The rows of X fall into 3 groups, which share some directions, and each row is roughly a mix of its group's hidden directions.
X:
[[  7  25 -20  -8 -13  13  19  22 -11   2 -36]
 [ 14   4  26  10 -40   3  19 -12  22  12   0]
 [ -2  16  28  16 -15  34  -4  20   9  -9  22]
 [-25 -11 -17 -20  33  -3  11 -10  -5  11 -28]
 [ -8  28  17   6   4  40 -10 -22  18  -1  -5]
 [-14  -3 -14  -3 -27  24  16  33 -15  -5 -20]
 [ 19 -17 -13 -18 -11 -29   4 -12 -33   3  20]
 [ 40  28  -6  26  -6   6  -4  16   7  16   6]
 [ 20   3  12 -12  11  30  10   1  21   8 -38]
 [-19 -11  -7 -22  11   5  30  24   2  11 -31]
 [  8 -23 -16   2   6 -42  -5   4  20 -23  10]
 [  4 -16   6   2  22 -13  -1  21  -2  48   4]
 [  6  -5  13   9 -15   7  36  -9  11  22 -35]
 [  4  25  17 -17  25   2  -8  -9  21 -24 -27]
 [  3  -6   5   3   0  23   2 -18   1   0 -53]
 [-26   3  20 -24 -22  14 -10 -25 -21  -2  15]
 [-27  -8  25 -17 -22   0  -5 -16  15 -17  27]
 [-30   8  16 -14   2  20 -22   3   1 -18  34]
 [  9 -23   0 -41 -19  -8   5  18   2  15  21]
 [-13  -4  10  -7  -4 -14 -13   1  34 -23  36]
 [ 19 -28  -4 -20 -15  -9   1 -11  -8  -7 -41]
 [-28   7  -4 -32  10   9  -3 -28 -20  19  -9]
 [ 18 -21  11  14 -33 -23  -1   3   5 -27  16]
 [ -8  -6  -4 -38 -17  25   3   9  28 -20  -1]
 [-16  27  16   0   8  45   2   8  -2  17  -1]
 [-21  -4   7 -19 -16  25   2  20   4 -36 -17]
 [-10 -14  -9  21  10  14  16  -1 -16   9 -45]
 [  3  12   8 -25  -4 -34  -5 -18 -20   9  30]
 [-17  20  16  -3   2  45  -7   7 -24   7   3]
 [ -6  -7   9 -28  19  -8 -17 -17  12 -40   8]
 [ -2 -15 -29  -3  -4  15  22  -9 -36   5  22]
 [ -7  12  -7  -6  -9  31  -5  -1  14 -13  44]
 [ -3  -2 -41  25   5 -11   3 -12 -33  -5   5]
 [  9   1  33  18 -39  18  16   3   8  -2   1]
 [ 30  25  10   0 -14  -3  13   0  13  40  -6]
 [-52   2  -7   2  -1  20   9   3   2  -5 -20]
 [ 11  -4  -3 -51 -11   6   9  10  17  -7  18]
 [  6 -33 -17  11  16 -28  13  14   4 -17 -22]
 [ -6  -1  13  -6 -15  -4  29 -23  32  23 -18]
 [-33   4 -11  25  17  20  17  28   6   6   2]
 [  6   6 -27 -14  22 -28   4 -19  20  24 -11]
 [  3  12  37  31  -3   9  -5 -14  25  17   5]
 [ 12   4 -14 -44 -32   2  12   8  -1 -15  -1]
 [ 22  -6   2 -22  21 -31  -7 -11   8  26  20]
 [-11 -26 -12 -15   7 -34  16 -20  19   1 -17]
 [-29  -7   1  -2  31  28   6  18 -18  -6 -20]
 [ 17  30  21  14 -26  27  -3   4   3  14  16]
 [-10  31  20 -10 -13  35  -7 -11  -6  19  14]
 [ -5  -7  -2 -35  -5 -37  11  -8 -26  10   5]
 [-15   5 -24   7 -22  22  14  20 -21 -18 -23]
 [ 21  -5  -8  19  16  23  14  37  21   4   5]
 [ -5  36  32  -4   9   4 -17  -5  31   3   6]
 [ 18   7   5  12  21 -37   7  12 -17  24  19]
 [ -4  26 -19  35   1   9   4 -17 -13 -21 -20]
 [  2  11  11  19 -48  24  13   0   8   3   3]
 [ 14 -15  -1  20  -9 -12 -20  30  30 -23  -1]
 [ -7  12  -3   9  27  -6 -15 -30   2 -39  -6]
 [  5 -15 -25  28  -4   0   1  21  -8  -9  37]
 [-14  17  -9  10  19  36  23   6  -5  17  23]
 [ 15   9 -33  21   6 -16  10  -4 -25  29  -1]
 [ 12  32   2 -19  -3   4   1 -19  14 -34 -20]
 [ 12 -35   0  13 -15 -25  22   1   0 -14 -24]
 [-10  21 -12  -8  30  27   1   2 -17  26 -20]
 [-13 -19  18   5  -8   0 -15 -25  11 -28  33]
 [ -8  14  27 -11 -15  24  -2  -1  24 -32 -15]
 [  1  -4  13  15 -14 -40 -32 -15  -3 -14 -10]
 [-18   7  -1  35  31  10  -3  11  -9   4 -29]
 [ 22  15 -36   1 -17  -9  19   3 -21  24  -5]
 [-42   4 -15 -16   5   5  25  12 -14   9  19]
 [  9 -24 -20 -24  -7 -26  16  25 -10  -2  20]
 [ 15  -1  -5  51  14  20  -2  15   7   1  -1]
 [ 29 -14   4  31  -5  -9 -19 -15  -7  -6 -30]
 [-13 -18 -11 -24 -16 -35   3 -13 -30  -2  -2]
 [-27 -14  32  31   2  23  -9  11  11   0  -1]
 [  5  23 -30 -13 -13   9  16  11 -16 -17 -31]
 [ 20 -28  -4   7 -18  -5 -15  -3   5 -21 -37]
 [  4   7  -8  -5   2  47  10  12  22  -5  24]
 [  0 -31   7 -16 -17 -11  -7 -10   4   0  44]
 [  2  29 -23 -12  30  -6 -17  -4  20  20  15]]

Here is one row of each group, with its name. Which group are the others in?
[-17   3   9   4  -2  12 -11 -20   7 -51   0] -> <111>
[ 29  -3 -13  11  -9  -3   9  -2 -36  15 -30] -> <117>
[  4 -30 -33  16  -9  -5  11   6 -31  -4  14] -> <2>

[  9  17 -15 -31 -27   6   9  -7   1 -35  -9] -> <111>
[ -4   4  16  15   4  18  29  11  36  14 -20] -> <117>
[ -2  23  -9  16   9  15  12  22  -8  12 -42] -> <111>
[ -9  23  21  34  20   3 -11  15  26   6  -8] -> <2>
[  0   5 -11 -22  -4 -30  -1 -33  26  18   8] -> <117>
[ 19 -16   0  32 -14   6 -26  -2  15 -23 -22] -> <2>
[-21 -18   9 -33  -1  14  -5  21   5 -33  -7] -> <111>
[-38   5 -14  -4  -3  42  14  -7  -3  -4   3] -> <2>
[ 12  24 -12  38   9  -2   9  -3 -10  30 -17] -> <111>
